[[131 153 113 124 157 143]
 [125 126 132 138 130 112]
 [117 125 147 140 156 134]] result: 134

[[131 132 139 124 131 115 117]
 [102 145 138 116 109 123 118]
 [114 136 145 117 116 113 113]] result: 113

[[122 117 141 121 133 133]
 [123 134 123 141 129 145]
 [152 136 108 131 131 133]] result: 133

[[130 123 102 112 129 132 127]
 [144 128 112 121 116 143 132]
 [140 142  99 129 127 136 132]] result: 132

[[133 131 151 119 128]
 [124 136 121 133 128]
 [126 131 132 127 145]] result: 145

[[131 132 123 131 132 118]
 [148 120 126 123 124 136]
 [118 156 116 139 145 139]] result: 139

[[148 141 131 133 125]
 [120 153 135 126 106]
 [ 99 109 120 103 131]] result: 131
---
[[104 128 141 155 137 113 138]
 [129 109 124 129 116 138 141]
 [138 142 131 118 130 128 124]] ==> 130

[[132 126 137 116 119]
 [131 157 111 129 144]
 [111 140 110 137 134]] ==> 110

[[143 121 143 152 132 156 120]
 [127 119 156 123 132 140 131]
 [130 132 123 127 120 126 135]] ==> 120

[[132 122 114 110]
 [145 112 133 116]
 [151 121 118 111]] ==> 121

[[125 118 119 127 128]
 [128 135 132 138 129]
 [114 151 141 134 128]] ==> 141

[[120 154 155 132 122 131 132]
 [137 128 120 113 137 127 138]
 [135 141 148 134 129 120 128]] ==> 129

[[136 141 126 134 157 121]
 [125 118 128 123 108 132]
 [140 133 138 132 117 128]] ==> 132
---
157  132  105  149  111  110
105  134  111  149  127  148
128  147  120  120  133  137
result: 133

130  140  120  150  117  114
133  142  144  113  127  124
134  121  121  110  133  141
result: 133

126  136  119  128  139
128  109  140  123  105
124  111  135  121  111
result: 121

123  137  125  151  119  139
126  139  128  148  141  154
104  146  126  134  126  152
result: 126

124  126  103  130  126  116
124  127  108  129  130  118
113  146  129  128  121  129
result: 121

134  113  124  113  144  143
116  117  143  119  117  143
125  113  139  149  136  111
result: 136

131  122  120  125  118
126  132  134  130  134
126  104  119  123  109
result: 123
---
[[124 154 122 147 124 141]
 [109 129 114 127 105 141]] yields 105

[[117 127 143 136]
 [154 134 132 123]] yields 132

[[112 113 122 106]
 [ 98 129 126 117]] yields 126

[[103 128 144 118 130]
 [109 124 116 121 122]] yields 121

[[ 99 110 129 151 123 150]
 [141 113 110 149 121 146]] yields 121

[[118 147 140 125]
 [101 140 117 128]] yields 117

[[132 131 139 146 122 120 123]
 [126 136 102 137 129 116 121]] yields 116

[[157 102 137 155 153]
 [156 106 125 137 115]] yields 137

[[130 110 142 145 148 136]
 [131 105 130 132 144 116]] yields 144
---
[140 133 137 150] -> 137

[[134 123 108 131 135]
 [140 125 127 156 113]
 [137 141 132 136 131]] -> 140

[128 104 135 143 120] -> 128

[101 104 155 152 143 125] -> 143

[[143 126 110 141 102 144]
 [106 150 110 117 133 149]
 [131 134 124 114 114 148]] -> 148

[147 144 120 105 106] -> 120
---
[105 148 141 129 117 140] Answer: 141

[[109 132 112 143 134 135]
 [ 98 129 127 138 136 149]] Answer: 112

[153 137 128 122 138 124] Answer: 128

[[147 113 119 130 117]
 [142 114 148 123 127]
 [132 143 151 138 125]] Answer: 119

[[139 133 145 119 147 130 129]
 [139 133 118 118 150 130 129]] Answer: 145

[149 156 136 147] Answer: 136

[123 135 145 125 150 127 133] Answer: 145
---
[[108 141 116 114 114 113 150]
 [127 106 144 133 141 124 124]] | 124

[[137 136 138 136 127 116 135]
 [152 107 157 144 100 128 118]
 [125 125 124 125 129 133 125]] | 128

[[156 108 116 147]
 [115 143 103 138]] | 103

[[128 103 132 121 123]
 [129 116 136 126 127]
 [127 141 120 129 128]] | 126

[[108 140 153 121 109 145 139]
 [125 142 133 126 117 128 140]
 [120 131 115 127 120 128 133]] | 128

[[119 116 129 117 125 106]
 [119 118 124 119 115 109]] | 115

[[122 101 134 150]
 [135 136 123 150]
 [133 100 130 150]] | 123
